Each path below is one point turned by a fixed rotation once a step. After each direction that follows a path, write how fast that rotation turns it, in degrees per step (0 if it stays still).
Each turn is a multiple of 5 degrees from 10 to 175, or 0.
Each row of a path follows its step; steps can be skipped.

step 0: [ -4 -13  -4 -10  -5  18   6  15   6 -14  -9   0  12   3  -4  12  -8   4
   5   8  -1  -5  -6  -9   4   8  16  -2   1  -9  -4  -5  -9   6 -12   5
 -13  -5   4  -5   4   1   1   5   6]
step 1: [ -8  -3   9   1   0  -4   2   0   3  10   7 -10  -1  -8  -2  -5 -12   3
   3  -6  10 -14  -8  -1   2   7 -20   3   6  -5  -6  16   2  -6  11  -1
   0   1   3 -17  -6  13 -12 -10 -10]
step 2: [  5  -5 -11   6  -2   0  -4  -4   7   0  10  -9  -1  11  -8  -5   3  -5
   4  -6   1   2   0  18   6   8  12  10   4   2   4 -15 -12 -13 -13 -20
  -6  -3  -2   5  10   1  -6   5   0]
step 3: [  0  -7  -2  11  12   8   1  16 -11   9  -9  -9   9 -11  -1  -9  -2   3
  -3   0  -2   0  -6  -1  -5  -3   9  -7  -4 -14   1  -4   3  -2  12   8
  -9   9  19  -1   3  -2  -1 -13  15]
step 4: [  9   1  -5  -7 -12  22   5  -7  13   7   8   6   2  13  -2   6   2   7
  -1   0   1 -23   5  -3   6   4  -2 -10  13  -9  -3   4 -12   2   6   3
  -6  -8  -4  -2   1  12  -1  -3  -6]
step 5: [-16 -17  -1  -3   9  -2  -1  12   4   0   7  -1   9  -4   1  -5  -9   1
  12 -14  14   5  -1   6  -3   3  -1   3  -6  11  -6   8   1 -13  -9  -7
 -12  -3   1 -20   7   3  -1   8   2]
step 6: [  6   0   6  16  -8   2   9  -6   2   9   1  -9   3  -1  -4  -3  -3  -4
 -12  -1  -3 -12 -16  11   3   6  -9   2 -10 -12   2 -24  -2 -12   2  -1
   4   7   2   1  11  -1  -9  -4  -9]
step 7: [  7  -3 -15   3  19  12  -4  -1  -6   3   6  12  -5   8  -7  -6   5   6
  -4 -11   5   9  10   7  -1   2  13   5   0 -17   2   9 -16  -1   5   1
  -7   3   2  -1   0  11   6  -6  10]
step 8: [ -5 -11   3  -5  -9  12   1   7  -3  16   3   1  12   4  -1   1  -5   0
  -3  -5  -5 -18 -10   2  -9   4   1 -28   4  17  -6   4   6  -3   3  -2
  -4   3   3   4   9  -2   6   2  10]
step 9: [ -1  -2   7   1  -6   7  12   0   3 -11  -2  13   5  -7   5   3  -1  10
   3  -3   0   0   2   5   7   7  -7   6 -11 -14 -16   1 -16  -3  -6   0
 -10   4  -1 -18   6   2  -9  15 -11]
step 10: [  6 -13   8   4   7  -2  -5  -5  -3   3   9  -7  -4  11 -16  -6 -14   2
 -10 -11   6   3 -15   6  -7  11  -4  15   1   5   2   4   4 -11   5  -4
   5   7   2  -6   2   7  15  -9  -4]
[ 1  1 -6  2 -6  0  1 -2  2 -1 -4  2  5  1 -1 -3  0 -2 -3 -2 -2  1 -1  2
  2 -2 -3  0  1 -1  2  4 -3  2  2 -1 -2 -4 -3  4  3  0 -3  1 -5]
155

step 0: [  6  10   4  -7  10   0   5  14 -12   6  12  -2  19  -3 -13 -12  -1  -1
  -1  -9   9   6  -9   7  -9   9   5   0 -11  -4 -20   5 -10  14  -3  10
   0  -5  15 -11  -2   2   3 -10   0]
step 1: [ -5   0  -7 -14   3   9   7   1   1  10   0  12  20  12  -1  -7 -11  13
 -20   9   6  12 -17  -4  -4  -1  -2   1  10   0   9  -2   4   2  11  12
  -9  11   9  -7   3  -2   4   9  -7]
step 2: [ -6 -13  -8  -5   0   2  -1  -1   0   5  -7  -3  13  -8  -5 -17  -2  -5
 -10   3  -3   3  -6  -4   0  -5   4   2  -7  -8  20   4 -14   7 -10   1
   7  16  -6   9  20   6 -12 -11  17]
step 3: [ 18   2   5   9 -15  -8 -13  -4  -9  -1  -4   8  -3   2   4 -12   0  -9
 -24   5   4  13 -10  12   1  -4   9  -4 -13   7   2   0  -6  11  -9   4
 -15  -2   4  -1  -7   1  -6 -10   9]
step 4: [ -2  13   4  11   0   4  -3   5   5  26 -13  16  -9  -8  -2 -12  -3   7
  -6   8   9 -12  -8   6 -12 -19  -4   7   5  12  -1  -5   0 -10   1  -2
  -7   8   7  -6  -1  -3  -8  -4   8]
step 5: [  7   4 -12  -5  -4  -3   0 -13   3   5 -21   5   5   4  -5   7  22   6
   8   2   7  -3   1  -3  -9 -14  -2  10 -16  -7   5   5  -4  -4 -16  -6
 -12   5  -1  -6   6  17   1   9  10]
step 6: [ 14   5   9  -4 -19  -2   3  -1 -17  -3 -20   9   0   2  -3  -2   1  11
   9   5  -3   0   5  13  10  11  -3   3   4  12  -2  20 -15   0  -9  -6
   4  -6   5 -13   8   3  -9   0  -4]
step 7: [  6   0  11   3  -2  -2  -4 -19  -2  14  13  11  -7  13  -3  -8  -7  10
   3  -4  -4   4   4   2 -13  -5  11   7   8   8 -13   3   8  -5  -5  -8
  17  10   3 -15  14   8  -6   9  -6]
step 8: [  9 -12  -2 -21   4  13  -7  -8  -7  10   9   3   5  -1  -6  -1  15   9
  11   1   7  -3  -6   4   3   4  11  17   7   8  -4 -16  -3  -6 -15   5
  -1   2 -19   7  -4   8  -1   0  -2]
step 9: [  2  20  14 -12  -8  -1   3  -1 -15   7   3   1   4  -1  -5  11   6  -6
   5  10  -7   8 -15   6   0  12   5   4  -6  -6 -10   0  -7   2   1  10
   0   8 -17  -7  17 -10  13 -13  -2]
step 10: [ -4   5   6 -19  -8   9   4  -1  -6   7   3   4   4  -3  -1   7 -10   1
 -15   2 -14   7   0  -9 -16  -2   1 -13  -1  12   3 -20  -1  -6   2  -8
   6   4  10  -8   4  15   6 -16 -13]
[ 3 -2  4 -2 -1  3  2  0 -5 -3  1  5  1  0  4  0  1  4  2  2  3  0 -4  1
  5 -2 -2 -2  3  1  4  1  3  1 -1 -2 -4 -1  2  3 -4 -4  1  0 -1]
145
[-1  4 -1 -1 -1 -1  0 -3  2  5 -2  1 -2 -2  1 -3 -4  3  2 -1 -3  8  2  0
 -2 -1  3  0  2  3  2  3  1 -1  4  1  0 -4  1  1 -1 -6  5  0  0]
125
[ 0 -1 -1 -2  4 -3 -1  1 -1 -2  3 -2  2 -3  0  4  1  2  0 -3 -2  4 -7 -3
  1 -2  1  2  0  5  0 -3 -4  3  0 -1  3  3  0 -4  0 -5 -1  1 -3]
40
